Each row is where one point has got to under a steady rotation. How many ticks took it there?
The counts run from 0 to 63.
26 11 -15 -9 -6 -12 19 -1 10 7 -5 1 -9 -14 2 12 -21 -20 -4 -6 14 3 -15 -7 -3 -2 11 7 -> 3
23 -1 0 12 -23 17 30 -12 5 -10 9 13 -7 -8 4 5 -14 -3 -5 -20 -2 0 -16 -11 -7 17 0 8 -> 60
16 14 -24 0 -9 -9 20 14 14 2 -6 -7 -9 -6 -6 21 -3 -19 -16 -12 10 0 -18 -12 -3 -5 5 17 -> 12
27 12 -8 -11 -11 -18 26 3 7 -3 -9 -3 -10 -15 5 3 -24 -14 -9 -5 13 -9 -8 -6 5 -4 25 1 -> 2
5 -2 -5 8 -3 -11 20 7 34 -13 -4 -7 -12 -3 -4 14 -13 -13 -8 -3 5 -20 -6 -18 -3 -15 1 13 -> 15
14 3 5 15 -12 16 21 -6 12 -1 1 8 -11 -5 3 3 -12 -5 -9 -28 9 8 -22 -18 -6 -1 2 20 -> 52
29 1 7 1 -17 -2 20 -6 9 7 -2 6 9 7 -8 20 -17 -12 -5 -27 2 1 -8 -3 6 -1 30 20 -> 35
14 -1 -2 -6 -6 -11 29 12 28 -19 -14 -13 -18 -15 -11 12 -9 -16 -14 -1 10 -19 -1 -9 1 -13 0 9 -> 7
28 7 16 6 -21 -4 16 3 4 0 -9 8 -2 14 0 14 -17 -10 -6 -15 1 -6 -9 -3 4 -2 29 17 -> 34
26 -15 5 11 -20 9 29 -2 21 -8 12 15 -15 -7 11 6 -15 -4 -4 -17 -1 -11 -2 -7 -12 5 -2 11 -> 62
14 -2 25 9 -15 -4 24 9 14 -8 -17 13 -12 5 3 1 -15 -15 -7 -18 12 -11 -8 0 5 -10 15 25 -> 40
15 1 26 5 -11 -2 22 7 11 5 -13 1 -9 10 10 12 -7 -15 -8 -17 12 -2 -5 -11 8 -7 21 19 -> 41
27 -11 13 6 -12 12 23 2 17 -6 13 6 -18 -2 21 6 -23 1 -1 -18 -8 -11 3 -15 -5 -2 3 12 -> 63
13 8 8 10 -9 -7 8 15 16 -1 -2 -3 -3 15 11 16 -13 0 -15 -8 -2 -6 -2 -36 -1 -12 19 19 -> 25
19 12 -7 10 -21 2 21 3 4 4 -2 3 3 16 -7 22 -13 -6 -16 -14 -11 -2 -20 -17 1 -4 23 14 -> 27
13 16 12 5 -11 5 20 -13 5 5 -2 8 0 -7 2 11 -17 -15 -1 -32 11 -1 -24 -6 0 -7 12 33 -> 44
10 -6 17 16 -6 10 25 -2 22 -14 6 1 -16 -8 13 -5 -13 -3 1 -13 0 -8 1 -14 -5 -5 -1 13 -> 55
18 1 -6 13 -7 5 26 -7 20 -12 8 -2 4 2 -17 26 -19 -8 -4 -10 -10 -12 -16 -17 -7 -13 13 18 -> 21
24 10 11 3 -10 -4 11 -7 10 0 9 9 0 -1 -11 19 -22 -5 -4 -24 1 2 -15 8 3 -5 19 23 -> 36
11 -9 19 17 -9 18 26 -5 23 -17 5 2 -8 -14 2 1 -2 3 -6 -21 3 -13 -11 -10 -4 -2 -3 13 -> 54
8 7 8 17 -16 18 21 -7 18 -8 4 8 -7 -12 -2 6 -10 1 -10 -27 11 -1 -22 -18 -7 -2 0 13 -> 53
13 8 11 11 -8 -1 16 -11 3 13 -2 6 -5 -3 -5 7 -20 -16 0 -27 9 6 -17 -2 8 -10 18 27 -> 43
8 11 -2 0 -3 -8 20 13 19 1 -6 -9 -4 1 11 12 -19 -15 -11 -6 6 -14 -4 -30 -1 -8 15 17 -> 17
22 4 25 5 -16 -10 12 10 15 -6 -7 11 -9 13 -10 7 -14 -2 -12 -25 -6 -13 -2 -20 5 -10 13 26 -> 32
12 11 1 8 -20 -5 19 9 5 0 -5 1 4 12 -6 12 -22 -11 -16 -8 -3 -11 -5 -21 1 -6 21 10 -> 26
22 0 14 -8 -10 -8 11 -9 12 -1 -4 12 -9 -3 -8 14 -17 -2 -3 -33 -6 2 -11 4 1 -13 9 26 -> 37
15 14 -12 10 -18 -1 19 9 9 4 -5 -6 7 10 -5 19 -13 -10 -17 -14 2 -4 -16 -33 0 -5 15 15 -> 19
6 9 15 12 3 0 25 0 13 10 -5 7 -13 -5 17 3 -18 -12 -4 -27 11 -2 -15 -20 1 -9 19 16 -> 50
10 8 10 10 -3 7 26 -2 6 -5 6 9 -12 -2 26 -9 -24 0 -2 -15 6 -3 -8 -31 -7 4 9 15 -> 57
29 7 -8 -16 -7 -6 20 4 7 -7 -4 -2 -14 -27 -14 14 -7 -16 -13 -11 10 0 -12 -8 -2 1 0 17 -> 5
11 9 -4 7 -4 -9 21 7 16 0 -5 -5 -3 4 4 14 -14 -14 -17 -8 9 -10 -10 -35 3 -8 15 7 -> 18
2 -3 -2 4 1 -15 24 12 31 -5 -8 -10 -16 2 8 14 -16 -12 0 -6 7 -18 0 -26 -3 -13 11 21 -> 16
15 3 4 8 -12 11 27 -3 4 3 9 14 -9 -5 24 2 -17 -6 -14 -27 2 3 -11 -24 -4 8 12 18 -> 58
15 -4 16 -1 -19 3 12 -7 16 -2 -1 6 -15 -2 -14 17 -13 -1 -13 -28 0 -14 -9 2 -9 -16 10 26 -> 38
24 5 3 -3 -5 -8 12 -2 21 0 10 4 -3 5 -20 30 -26 6 -2 -23 -15 -7 -14 -3 -2 -7 17 17 -> 29
24 -11 -1 12 -20 15 34 -13 16 -9 13 16 -1 -12 2 5 -17 4 -4 -22 -3 -9 -11 -12 -8 14 -2 8 -> 61
21 15 4 14 -12 17 25 2 4 -5 11 11 -8 -4 10 4 -16 -2 -15 -26 -1 6 -14 -22 -7 11 9 5 -> 59
12 -5 17 11 -6 12 35 -3 14 -7 6 2 -15 -8 25 0 -19 -5 0 -14 0 -10 -4 -25 -6 -2 10 10 -> 56
15 7 22 -7 -8 -3 10 0 21 -5 2 10 -17 11 -10 19 -22 -1 -16 -14 -10 -15 3 -21 -4 -8 14 20 -> 31
22 9 5 -10 -19 -12 23 5 25 -12 -12 -5 -11 -12 -9 5 -14 -6 -17 3 12 -15 -3 -7 -1 -7 7 8 -> 0
26 8 -14 -18 -7 -14 20 3 9 5 -2 1 -8 -21 -8 15 -10 -17 -6 -14 12 -1 -13 -8 3 -4 12 9 -> 4
11 1 3 2 -4 -9 17 4 24 -16 5 0 -4 6 -8 23 -25 -5 -8 -11 -11 -23 5 -26 -5 -9 7 15 -> 23
25 6 0 11 -16 -4 20 -7 19 -5 8 1 7 12 -11 24 -24 -8 -8 -15 -6 -8 -17 -8 -2 0 20 11 -> 28
11 -6 -10 12 -8 -8 24 11 33 -14 2 -12 -7 -8 -7 20 -4 -11 -11 -14 6 -18 -18 -4 3 -9 4 14 -> 14
13 3 0 9 -1 -2 15 -6 28 -8 11 -5 -5 5 -6 25 -14 -5 -1 -13 -15 -24 -7 -17 -6 -6 6 21 -> 22
8 -8 30 13 -18 -1 24 1 20 -12 -12 5 -12 -4 1 -1 -2 -5 -1 -30 9 -8 -7 -15 -2 -16 7 23 -> 47
20 -4 -10 -8 -16 -5 26 5 17 -14 -5 0 -22 -20 -19 13 -6 -14 -13 -7 8 -10 -10 -4 -1 -9 1 19 -> 6
7 8 23 15 -1 5 19 -6 11 0 -9 0 -3 -2 21 1 -21 -16 5 -14 17 -9 -5 -15 2 -4 14 18 -> 49
19 -1 11 -6 -7 -4 17 2 21 -6 10 7 -7 6 -10 22 -15 5 -3 -23 -10 -15 1 -13 -6 -7 13 22 -> 30
18 -1 24 2 -21 -2 12 8 15 -16 -10 6 -11 2 -2 7 -2 -9 -10 -26 6 -7 -9 -3 3 -13 11 28 -> 39
7 4 7 0 -2 -7 15 16 24 -4 -3 0 -6 14 3 21 -19 -1 -6 -10 -9 -20 -3 -26 -6 -7 15 22 -> 24
13 0 -15 8 -6 -6 24 5 25 -7 -3 -7 -1 -20 -16 19 -5 -18 -14 -21 4 -11 -16 -19 -6 -3 -2 9 -> 13
19 3 23 -1 -15 -11 15 11 6 5 -13 7 -9 10 -2 10 -14 -8 -17 -14 6 -13 2 -13 6 -9 28 14 -> 33
22 3 -7 -7 0 -15 23 13 25 5 -13 -9 -16 -8 5 3 -18 -17 -5 -12 19 -19 2 -10 4 -9 10 19 -> 9
26 8 9 -10 -16 -16 26 5 21 -6 -18 -8 -12 -11 6 3 -19 -14 -11 7 13 -10 -3 -6 1 0 16 0 -> 1
15 10 -15 21 -13 0 19 0 21 -10 3 -3 4 1 -12 21 -10 -7 -12 -12 -1 -8 -16 -25 0 0 12 6 -> 20
17 -4 -2 -6 -1 -15 27 10 29 -10 -12 -4 -11 -9 4 7 -18 -18 -3 -3 15 -14 5 -11 1 -9 4 10 -> 8
